Two rows play each game, the first against the second. How much does the first row win by? 15 is about a draw, 30 a big win and 0 a big loss. Wins can go round in a circle: one row can beat a second, the second a third and the third the first. Each row has two weighted sums of its numbers, A and B, taken from their middle values. A row wins by its A times the other's B, less its B times the other's A.
ndarray[-0.96  0.95 -0.59  0.03  1.16  0.19 -0.59  0.05 -0.32  0.57]
ndarray[-0.79 -1.16 -1.14 -2.03 -1.70  0.03  3.18  0.45  1.63 -0.40] -> 15
ndarray[ 0.37  1.21 -1.29  0.40 -0.44 -1.59  1.17 -0.52  0.36 -1.06]
ndarray[-0.11  0.17 -0.30  0.17  0.68  0.19 -0.84  0.25 -0.37  1.27] -> 17
ndarray[-1.13  0.03  0.00  1.02  0.52 -1.11 -0.09  0.47 -0.85  0.28]
ndarray[ 0.23  0.70 -0.60 -0.15  0.91  0.25 -0.66 -0.19 -0.54  1.32] -> 15
ndarray[-0.56  0.59 -0.28  0.05  0.51  0.25 -0.97 -0.18  0.23  1.74]
ndarray[ 0.00 -0.90  1.05 -0.54  1.57 -0.89 -0.22 -0.02  0.46 -0.61] -> 7
ndarray[-0.53 -0.46 -1.24 -1.62 -2.23  0.25  3.15  0.33  1.34 -1.18]
ndarray[ 0.66  0.71 -1.02  0.69 -0.40 -1.00  0.67 -0.63  0.60 -1.33] -> 16
ndarray[ 0.58 -2.82  1.63  0.00 -2.37  1.24 -0.06  1.35  1.49 -1.33]
ndarray[-0.40  1.51 -1.31 -2.02  1.37  1.94 -0.14  0.15 -0.08  0.54] -> 16
ndarray[-0.01  0.52 -0.37 -0.21  1.12  0.17 -0.69  0.09 -0.26  0.55]
ndarray[ 0.08  0.56 -0.68  0.96 -0.08 -1.38  0.20 -0.17 -0.20  0.07] -> 16
ndarray[-0.62  0.97 -0.09  0.86 -0.15 -0.75 -0.45 -0.21 -0.44  0.97]
ndarray[ 0.16  0.25  0.25  0.03  0.16  0.05 -1.03 -0.16  0.27  1.46] -> 13
ndarray[-0.31  0.40 -0.25 -0.06  1.14  0.13 -0.72 -0.07 -0.36  1.07]
ndarray[-1.11  0.20  0.03  1.16  0.24 -1.07 -0.10  0.08 -0.65  0.41] -> 14
ndarray[-0.95 -0.89 -1.24 -2.41 -0.59  0.37  3.17  0.16  0.74 -0.01]
ndarray[ 0.30  1.60 -0.86 -0.96  0.71  1.29 -0.57  0.02 -0.05 -0.23] -> 14
ndarray[-1.87 -0.05  0.30  1.23  0.52 -1.29  0.37  0.05 -0.92 -0.10]
ndarray[ 0.65  1.22 -0.49  0.45  0.09 -1.11  0.08 -0.49 -0.51 -0.05] -> 13
ndarray[ 1.91  0.34 -1.25 -0.89  0.53 -0.42 -0.01  1.20  0.05 -0.65]
ndarray[-0.80  0.37 -0.07  1.17 -0.02 -1.14 -0.09 -0.40 -0.14  0.49] -> 20
ndarray[-1.15 -0.23  0.25  1.19  0.34 -1.40  0.06  0.00 -0.49  0.35]
ndarray[-0.32  0.90 -0.11  0.00  0.92  0.23 -0.64 -0.10 -0.47  0.13] -> 15
ndarray[-0.44  0.48 -0.23  0.19  0.65  0.39 -0.86 -0.12 -0.12  1.06]
ndarray[-0.96  0.16  0.47  0.88  0.55 -0.83 -0.22  0.00 -0.74 -0.06] -> 15
ndarray[-1.00  0.15  0.63  1.00  0.28 -0.98 -0.19  0.04 -0.97  0.25]
ndarray[ 1.65 -1.74  1.54 -0.43 -1.14  0.86 -0.66  0.66  0.94 -0.81] -> 12
ndarray[ 0.48  1.28 -1.62  0.27  0.06 -1.39  0.94 -0.46 -0.24 -0.05]
ndarray[ 0.65  1.21 -1.32  0.56 -0.37 -1.01  0.49 -0.76  0.37 -0.19] -> 18
ndarray[-1.25 -0.21  0.81  0.16  1.55 -1.37  0.72 -0.54 -0.33 -1.52]
ndarray[ 0.43  0.26 -1.52 -1.63 -2.18  0.18  2.80  0.33  1.15 -1.55] -> 14
ndarray[ 1.12 -1.19  1.01  0.42  0.28  0.11  0.30 -0.08 -1.21 -1.76]
ndarray[ 1.16 -0.75  1.17  0.16 -0.30  0.70 -0.55 -0.31  0.18 -1.24] -> 25
ndarray[-0.45  1.04 -0.29  0.02  0.86  0.21 -0.67 -0.03 -0.41  0.34]
ndarray[ 0.64 -2.81  1.69 -0.02 -2.34  1.04  0.00  1.40  1.45 -1.45] -> 16
ndarray[ 0.83 -2.74  1.68  0.06 -2.17  0.97 -0.01  1.28  1.22 -1.53]
ndarray[-1.38 -0.33  1.47  0.43  0.89 -1.26  0.26 -0.06 -0.23 -1.65] -> 20
ndarray[-0.41  0.65 -0.19  0.24  0.09  0.06 -0.97 -0.23  0.27  1.83]
ndarray[-0.59 -0.57 -1.53 -2.53 -0.14  0.80  2.99  0.13 -0.01  0.26] -> 22
ndarray[-0.51  0.31 -0.27  0.16  0.91 -0.13 -0.77  0.15 -0.11  1.04]
ndarray[-0.72  0.26 -0.06  1.42 -0.70 -1.13 -0.04 -0.27 -0.08  0.60] -> 10
ndarray[-0.20  0.43 -0.36  1.27 -0.46 -0.92  0.17 -0.03 -0.44 -0.47]
ndarray[ 0.04  1.41 -1.03 -2.07  1.35  1.94 -0.12  0.04 -0.16  0.09] -> 16
ndarray[-1.43  0.00 -0.06  1.19  0.37 -1.33  0.04  0.23 -0.30  0.16]
ndarray[ 1.94 -1.37  1.25 -0.48 -0.85  0.91 -0.67  0.20  0.95 -0.82] -> 14
ndarray[-0.28  0.13 -1.38 -1.67 -2.24  0.12  3.04  0.27  1.20 -1.18]
ndarray[-0.73  0.02  0.23  1.04  0.49 -0.46 -0.07 -0.15 -1.06 -0.17] -> 16
ndarray[ 1.40 -0.55  1.65 -0.46 -0.67  1.06 -0.78 -0.43  0.40 -0.62]
ndarray[ 1.23 -1.99  1.76 -0.39 -2.16  0.72 -0.49  1.35  1.36 -0.88] -> 18
ndarray[-0.05  0.32 -0.14  0.18  0.15  0.51 -1.02 -0.18  0.06  1.69]
ndarray[ 1.03 -1.72  1.82 -0.32 -1.70  0.73 -0.58  0.73  1.56 -1.10] -> 10
ndarray[ 0.05  0.82 -0.34  0.86  0.05 -1.23  0.14 -0.53 -0.43  0.04]
ndarray[ 1.35 -0.57  1.21 -0.27 -0.32  0.92 -0.79 -0.25  0.34 -0.70] -> 8
ndarray[ 1.43  1.12 -1.51 -0.34 -1.06 -0.83  1.61 -0.74  0.84 -1.66]
ndarray[ 0.54  1.18 -0.83  0.40  0.17 -0.70 -0.13 -0.39 -0.20  0.16] -> 19
ndarray[ 0.06  0.38  0.06  0.23  0.06  0.00 -0.97 -0.12  0.11  1.49]
ndarray[-0.46  0.77 -0.29  0.91  0.06 -0.91 -0.25 -0.47 -0.31  0.88] -> 14
ndarray[ 2.01 -0.84  0.88 -0.56  0.00  1.06 -0.65 -0.35  0.17 -0.46]
ndarray[ 0.03  0.49 -0.41  0.10  0.60  0.30 -0.82  0.07 -0.31  1.08] -> 14
ndarray[ 0.04 -0.41  0.98  0.80  0.20 -0.31  0.26 -0.03 -1.34 -1.65]
ndarray[-0.45  0.01  0.29  0.10  0.66  0.21 -0.97 -0.06 -0.24  1.64] -> 17
ndarray[ 0.32 -0.72  1.04 -0.11  1.29 -0.76 -0.10 -0.37 -0.18 -0.78]
ndarray[ 1.30  1.79 -1.65 -0.23 -0.34 -0.72  0.80 -0.48  0.01 -0.69] -> 23
ndarray[ 0.81 -2.52  1.78  0.05 -2.22  1.03 -0.15  1.03  1.36 -1.40]
ndarray[-1.45 -0.02 -0.02  1.29  0.14 -0.98 -0.10  0.23 -0.31  0.19] -> 12
ndarray[ 0.19  1.08 -0.87  0.76 -0.29 -1.46  0.25 -0.36  0.20 -0.01]
ndarray[ 1.08 -0.26  0.59 -0.31  0.64  1.14 -0.68 -0.69 -0.52  0.12] -> 5
ndarray[-1.66 -0.50  1.02  1.10  0.45 -1.51  0.29  0.02 -0.89 -0.01]
ndarray[-0.01  1.11 -0.45  0.45  0.33 -0.88 -0.32 -0.30 -0.41  0.79] -> 15
ndarray[ 1.45 -2.06  1.71 -0.02 -1.52  0.91 -0.30  0.46  0.89 -1.47]
ndarray[ 0.37  0.86 -1.53 -2.39  1.45  2.05  0.36 -0.02  0.05  0.27] -> 3
ndarray[ 0.45  1.32 -1.10 -1.04  0.91  1.00 -0.58 -0.02  0.01  0.71]
ndarray[-0.74  0.30 -0.06  1.23 -0.18 -1.16 -0.10 -0.19 -0.36  0.67] -> 13
ndarray[ 0.00  1.24 -1.39 -1.25  1.32  1.51 -0.21  0.09  0.07 -0.37]
ndarray[ 1.70 -1.42  1.47 -0.49 -0.96  0.99 -0.71  0.47  0.80 -0.90] -> 29
ndarray[-0.19 -0.30  0.97  0.71  0.24  0.01 -0.49 -0.29 -0.77 -0.08]
ndarray[-0.86 -0.33 -0.92 -1.38 -2.29  0.13  3.09 -0.07  1.73 -1.67] -> 15
ndarray[ 1.30 -2.52  1.47 -0.28 -1.70  0.79 -0.37  1.45  1.18 -0.95]
ndarray[ 0.77  0.88 -1.80 -2.78  1.12  1.54  0.97  0.08 -0.33  1.00] -> 15
ndarray[-0.34  0.48 -0.06  0.23  0.44  0.41 -0.89 -0.47  0.14  1.15]
ndarray[-0.64  0.22 -0.07  1.14  0.12 -1.39  0.09 -0.15 -0.50  0.31] -> 12
ndarray[-1.04  0.00  0.18  1.42 -0.29 -1.22  0.06 -0.20 -0.38  0.43]
ndarray[ 1.31 -1.78  1.71 -0.36 -2.16  0.17 -0.20  1.36  1.59 -1.69] -> 9
ndarray[-1.11  0.31 -0.13  1.20  0.20 -1.24  0.12  0.11 -0.92  0.42]
ndarray[-0.30  1.48 -0.75  0.93 -0.55 -1.25  0.56 -0.73 -0.16 -0.31] -> 12
ndarray[-0.53  0.41  0.18  1.06  0.04 -0.80 -0.17 -0.18 -0.80  0.16]
ndarray[ 1.14  0.54 -2.10 -2.59  0.44  1.50  1.68  0.13 -0.10 -0.11] -> 11
ndarray[-0.54 -0.38  0.20  0.95  0.51 -1.09  0.05  0.49 -0.68 -0.63]
ndarray[ 1.24 -1.47  1.76 -0.39 -1.58  0.91 -0.75  0.49  1.31 -0.64] -> 20
ndarray[ 1.62 -0.98  1.00 -0.57  0.15  1.32 -0.68 -0.29  0.23 -0.70]
ndarray[-0.44  0.15  0.72  0.66  0.63 -0.73 -0.22 -0.25 -1.16  0.16] -> 22
ndarray[-0.48  0.51 -0.17  1.27 -0.45 -1.15  0.03 -0.33 -0.39  0.47]
ndarray[ 0.21  1.35 -1.16 -1.28  1.18  1.56 -0.37  0.05 -0.34  0.16] -> 18
ndarray[-1.17  0.28  0.21  1.10  0.40 -1.23  0.12 -0.08 -0.99  0.24]
ndarray[-0.05  0.39 -0.50 -0.22  1.11  0.08 -0.73  0.13  0.02  0.86] -> 16
ndarray[ 1.50 -0.57  1.39 -0.45 -0.49  0.75 -0.83 -0.35  0.59 -0.35]
ndarray[-0.43  0.14  0.16  0.90 -0.14 -0.69 -0.62  0.06 -0.26  1.19] -> 28
ndarray[-0.57  0.55 -0.54  0.23  0.86  0.04 -0.68  0.27 -0.55  1.15]
ndarray[-0.62  0.08  0.44  0.25  0.47  0.31 -0.98 -0.28  0.02  1.31] -> 10
ndarray[ 0.80 -2.65  1.64 -0.33 -2.15  0.70 -0.23  1.68  1.67 -1.04]
ndarray[ 0.14  0.01  0.29 -0.27  1.59 -0.53 -0.30 -0.10 -0.82  0.30] -> 18
ndarray[-0.32  0.11  0.67  0.17  0.02  0.53 -1.08 -0.41  0.31  1.21]
ndarray[-0.31  0.73 -0.34 -0.02  0.92  0.09 -0.72  0.29 -0.42  0.52] -> 18
ndarray[-1.58 -0.43  0.44  1.14  0.60 -1.67  0.35  0.01 -0.67  0.27]
ndarray[-0.07  0.39 -0.04 -0.14  0.57  0.22 -1.00 -0.01  0.04  1.53] -> 15
ndarray[ 0.65 -2.65  1.53 -0.27 -2.63  0.67 -0.11  2.04  1.63 -0.89]
ndarray[-0.59  0.57  0.21  0.65  0.22 -0.73 -0.62 -0.09 -0.23  0.84] -> 10
ndarray[ 1.94 -1.09  1.16 -0.51 -0.63  0.92 -0.71  0.20  0.68 -0.86]
ndarray[-0.63  0.40  0.20  0.13  0.58 -0.13 -0.93 -0.04  0.29  1.01] -> 23
ndarray[-0.32  0.48 -0.12  0.18  0.67 -0.31 -0.79  0.05 -0.32  1.45]
ndarray[-1.04  0.17 -0.02  1.47 -0.51 -1.25  0.16  0.00 -0.22 -0.04] -> 17
ndarray[ 1.09 -2.23  1.58 -0.30 -2.04  0.69 -0.41  1.30  1.68 -1.01]
ndarray[ 1.62 -1.47  1.53 -0.13 -0.95  1.10 -0.45  0.24  0.39 -1.62] -> 13
